(in the rows, 128 means zero)
Families of rows that turns and mirrors carry onto each other, the same ones carrying the whole set onto itself: the rest of each named row's family, in list order:
10 families of 4 rows:
godi: [128 109 154  92 146 143 139 133 106]
famo: [145 122 139 102 142 165 147 150 119]
sikit: [125 105 161 127 129 158 120 135  87]
sel: [142 122 107 124 117 156 149 152 111]
befab: [133 105 139  98 144 165 115 132 106]
foze: [127 127 117 128 118 153 150 166 112]
Tiva: [127 107 135 134 147 139 101  93 125]
pazo: [118 130 129 171 110 141 142 124 119]
Deru: [125  86 151 129 145 148 115 162 121]
riziz: [120 127 110 168 120 125 135 127 133]
fiko: [142 103 155 115 161 147 116 112 116]
Sem: [118 141 135 162 128 121 141 124 142]
zekap: [118 116 164 142 151 122 110 110 120]
tel: [134 132 111 115 119 168 146 147 128]
diga: [134  92 138 124 132 130 112  92 125]
Mogi: [127 133 107 151 122 141 133 110 146]
kibuk: [122 144 139 127 122 147 155 161 124]
Fisu: [121  88 146 156 147 129 107 135 136]
petos: [126 105 131 141 129 151 139 177 134]
nusa: [121 107 151 124 152 118 125  96 122]
fim: [133 127 117 125 118 140 144 170 135]
pif: [126 133 127 112 125 141 169 144 127]
Mena: [137 123 101 161 120 132 137 116 130]
Zati: [119 132 125 145 131 118 154 108 142]
Gited: [143  97 136 108 141 154 117 136  90]
Piro: [128 100 145 111 142 151 114 147  91]
belol: [137 118 113 111 104 151 153 141 131]
Bizu: [124 126 139 138 110 163 150 153 102]
Zuv: [128 124 119 158 124 114 126 130 151]
mozu: [140 140 117 140 127 148 159 135 147]
Kipa: [123 100 139 151 144 123 101 107 112]
Ziga: [135 101 148 101 141 143 115 158 113]
zinu: [118 108 153 162 129 137 114 106 107]
rilum: [123 117 166 106 146 147 127 148 103]
pusam: [129  97 147 135 148 116  97 119 127]
Daga: [137 120 134 154 148 126 127  96 145]
fesa: [121 106 126 167 130 131 131 150 150]
pimaf: [137  99 129 145 143 129 105  97 111]
zeter: [133 115 112 142 110 128 136 103 146]
romas: [140  94 138  91 125 154 127 129 112]

Which other rows belong to the same family as riziz? foze, Piro, Kipa
Which other rows belong to the same family as diga? belol, zeter, romas
Which other rows belong to the same family as sikit? pazo, Bizu, zinu
Which other rows belong to the same family as Zuv? fim, Ziga, pusam
Which other rows belong to the same family as zekap? Sem, kibuk, rilum
Which other rows belong to the same family as Daga? famo, fiko, mozu

Families of rows that turns and mirrors carry onto each other, the same ones carrying the whole set onto itself: the rest of each named row's family, in list order:
5 families of 8 rows:
lil: [123 113 151 119 119 142 118 131 110 134 111 168]
Dos: [121 102 155 134 116 130 125 151 106 110 181 153]
bel: [121 111 115 129 108  95 141 167 105 113 163  98]
keveb: [108 101 109 142 124 114 100 156 116 149 134 142]
bupi: [129 134 159 103  98 127 162 145 105  96 140 127]
vizis: [117 114 121 121  96 105 147 173  99 117 155  93]
los: [126 102 158 134 117 137 118 144 118 117 179 138]
Maro: [128 135 151 102 100 133 165 153 113  95 143 136]
Tapiv: [116 127 164 103 102 137 156 146 108  91 141 135]
nofe: [129 133 144 102  96 134 165 137 112  96 136 138]
Tez: [111 133 110 112 104 103 145 158 103 129  95 130]
libu: [109 100 117 145 121 106  96 149 108 150 131 131]
Nozo: [114 138 110 108 107 109 138 152 110 130  93 124]
kedes: [128 110 145 120 120 145 121 136 106 137 110 168]
rolo: [150 135 136 138 111 114 115 141 137 100 139 117]
Damuk: [123  98 159 137 113 130 124 150 110 115 181 145]
lezun: [121 121 147 125 125 135 116 129 122 128 120 175]
rutaz: [151 142 136 136 122 110 113 150 139 109 126 126]
Zolof: [123 102 160 138 106 132 113 154 111 115 178 144]
ven: [113 133 109 109 115 108 149 147 109 131  95 125]
Gopoz: [108 106 116 147 125 108  99 158 112 152 137 131]
vut: [117 124 153 117 113 144 122 135 115 131 112 171]
dogib: [116  90 153 131 108 125 117 148 119 124 181 138]
kozi: [108 101 124 145 125 105  97 166 108 150 138 130]
paz: [121 109 104 144 119 102 106 155 112 154 133 133]
des: [116 132 112 112 107 109 137 150 115 136  94 115]
Keso: [113 122 117 127 103  98 145 170 111 112 163 100]
sof: [153 141 140 130 112 110 105 147 136 108 135 130]
Dudev: [112 125 117 133 106 102 142 167 105 117 164  96]
zov: [128 129 151  99  96 131 164 143 109  93 136 137]
tumo: [109 126 123 126 101  94 141 164 115 108 165 101]
Solun: [ 86  94 133 110 100 130 149 151  82 136 147 142]
dat: [ 85  93 128 116 108 129 157 154  85 138 139 139]
naman: [146 142 132 124 117 112 103 147 138 104 133 125]
Rufar: [ 88 100 133 108 111 125 148 161  83 146 136 152]
zil: [122 144 115 115 113 115 145 153 101 120  93 130]
lopu: [125 110 151 114 115 136 120 135 116 129 111 173]
tep: [ 91  93 136 122 105 127 158 154  83 141 141 144]
govi: [ 81  96 128 122 106 132 158 158  86 131 136 136]
koni: [156 138 140 124 116 107 104 144 134 113 139 133]

Which other rows belong to the same family as sof? lil, Nozo, Damuk, Gopoz, Keso, zov, dat
Which other rows belong to the same family as des? Dos, nofe, kedes, kozi, tumo, govi, koni
Which other rows belong to the same family as Maro? libu, Zolof, ven, Dudev, naman, lopu, tep

Families of rows that turns and mirrors carry onto each other, the same ones carrying the whole set onto itself: the rest of each named row's family, in list order:
5 families of 8 rows:
vodup: [ 99 129 120 146 123  82 118 108 114 105 120 132 119 135]
guse: [103 125 111 127 183 128 124 105 127 153 120 128 129  99]
tef: [137 134  81 163 126  88 138  89 131 124 111 133 103 161]
Ziz: [113 119 115 143 126  84 117 124 110 122 130 132 133 162]
tema: [111 114  99 137 163 126 130 108 112 176 118 130 149 100]
nabe: [120 115 115 146 130  89 105 124 123 111 130 140 131 159]
Fon: [ 97 103  93 133 172 131 119 115 134 157 104 135 147 102]
tozi: [123 132  90 157 156 139 137  92 162 167  98 126 126 110]
dolib: [100 106 115 144 178 116 116 105 129 158 111 127 151 106]
rok: [135 131  92 155 105  89 127  91 127 132 134 123 129 163]
Dogod: [113 126 108 136 163 139 118 108 119 165 127 140 147  96]
raz: [107 112  97 147 184 140 123 102 125 153 119 131 132 100]
Vuf: [141 136  94 149 107  82 135  92 125 138 129 139 124 162]
Zediz: [119 116  70 143 158 137 150  86 145 173 106 140 138 118]
ded: [114 126 109 132 132  79 112 131 103 115 116 135 125 140]
gamiz: [114 115  69 144 168 135 155  88 148 161 112 127 130 116]
litam: [112 105  99 137 186 129 119 107 136 151 114 126 133  96]
rol: [126 125  83 143 163 120 168  90 162 162 112 125 137 116]
dil: [128 122  83 148 156 134 144  94 157 170  97 146 138 103]
koteb: [113 127 117 145 107  87 105 114 120 116 132 151 132 128]
Voguz: [123 122 106 147 128  94  99 127 108 106 116 140 135 138]
gigo: [108 132 112 150 122  79 124 123 109 111 125 122 133 146]
tul: [102 106 107 141 168 117 123 117 126 162 130 126 157  98]
vafa: [135 131  94 153 113  90 141 104 142 128 124 146 123 170]
bib: [132 124  95 145 121  80 123  88 147 118 126 124 113 163]
mapag: [113 129  78 153 165 130 166 100 143 160 110 119 132 103]
sifim: [107 132 109 144 119  80 128 118 121 103 134 132 132 141]
dibol: [118 136  81 151 151 131 156 105 153 176 119 117 126 105]
far: [112 131  84 148 161 136 158 105 142 169  96 117 129 110]
runop: [128 122  78 148 156 142 140 108 160 166 104 134 134 103]
kode: [142 128  94 152 112 100 122  83 144 116 119 122 115 154]
pigub: [ 94 109  88 136 166 132 130 118 120 162 111 127 152 102]
Rura: [116 129 121 146 114  84 111 107 123 110 113 152 137 148]
bukip: [137 131  92 157 130  87 129  90 141 105 130 125 113 159]
mokam: [128 133  94 161 122  92 146 103 142 114 123 135 116 171]
Pegi: [131 125  83 157 154 133 159  84 157 164 109 131 150 116]
letig: [137 134  91 139 104  85 140  93 132 134 129 118 113 154]
Zer: [123 124 113 145 118  82 100 120 131 113 118 148 135 142]
vobop: [110 116  99 130 171 128 130 109 120 178 123 142 135 101]
zimuf: [143 132  73 158 114  88 140  99 135 131 128 143 112 153]

Which other rows belong to the same family as ded? tef, dolib, rol, Voguz, tul, Pegi, zimuf
Which other rows belong to the same family as rok? raz, bib, sifim, far, runop, Rura, vobop
Which other rows belong to the same family as guse? vodup, tozi, Dogod, koteb, dibol, kode, letig
Which other rows belong to the same family as Vuf? tema, litam, dil, gigo, mapag, bukip, Zer

Families of rows that turns and mirrors carry onto each other, the same ones carrying the whole set onto itself: the rest of each named row's family, in list order:
4 families of 4 rows:
movaz: [108 147 137 158 113 139  98 123 116 124  98 146 138 111 126 130 152 103
 155 131  97 169 137 115 139 128]
vuz: [144 145 128 124 125 113 113 104 141 106 113 118 128 146 143 140 143 131
 158 146  69 121 158  98  97 100]
kidos: [143 139 128 133 132 104 146  96 129 106 118 140 112 146 135 139 152 122
 158 143  65 123 160 109 109  84]
Zelo: [146 135 149 138 120 109 134 115 140 116 135 139 100 157 144 138 140 116
 153 140  78 146 150 124 109 102]
Rute: [ 77 111  97 165 128 104  88 135 101 118 122 107 152 136 111 158 144 131
 127 159 114 128 122 111 159 126]
koge: [113 137 138 155 108 121 118 138 121 110 135 138 136 123 134 130 152 104
 138 147 117 175 148 137 160 140]
pigi: [124 144 132 152 114 128 121 116 121 110 115 147 142 103 113 126 156 105
 150 141  95 168 150 125 167 124]
sukis: [103  79 103 132 147 103 130 103 118 138 114 106 136 177  95 126 155 124
 115 128  88 110 159  95 123  91]
debu: [111  77 101 125 145 119 126 103 114 136 117  96 128 171 115 123 144 127
 116 129  99 103 154 114 108  89]
bazak: [ 74  97 100 154 143 120  97 133 103 111 127 115 145 132 103 139 132 149
 117 137 117 120 140 115 165 135]
nusin: [ 95 104  92 129 130 122 117 111 118 138 123  90 139 177 106 124 159 113
 126 122  96  94 153 104 109  99]
Liv: [115 149 124 146 101 134 118 136 114 114 116 147 138 100 114 130 144 125
 143 129  95 172 150 123 155 134]
Litik: [ 86  95 107 155 133 100  94 137 109 112 147 112 144 158 113 131 146 126
 102 138 130 126 147 111 156 147]
Gubug: [121  88 119 130 137 102 121 109 132 136 140 114 123 191 112 127 139 124
 112 125  94 110 152 100 104 112]
Kob: [ 82  98 101 166 144 102  89 125  94  99 124 116 142 132  95 133 148 133
 117 140 112 131 144 108 175 130]
pibiz: [157 139 118 128 116 108 130 107 117 108 115 133 112 136 140 136 141 128
 151 139  73 137 161 114  96  87]

Which other rows belong to the same family as Kob? kidos, pigi, sukis
Which other rows belong to the same family as vuz? movaz, Rute, nusin
Which other rows belong to the same family as koge? Zelo, Litik, Gubug

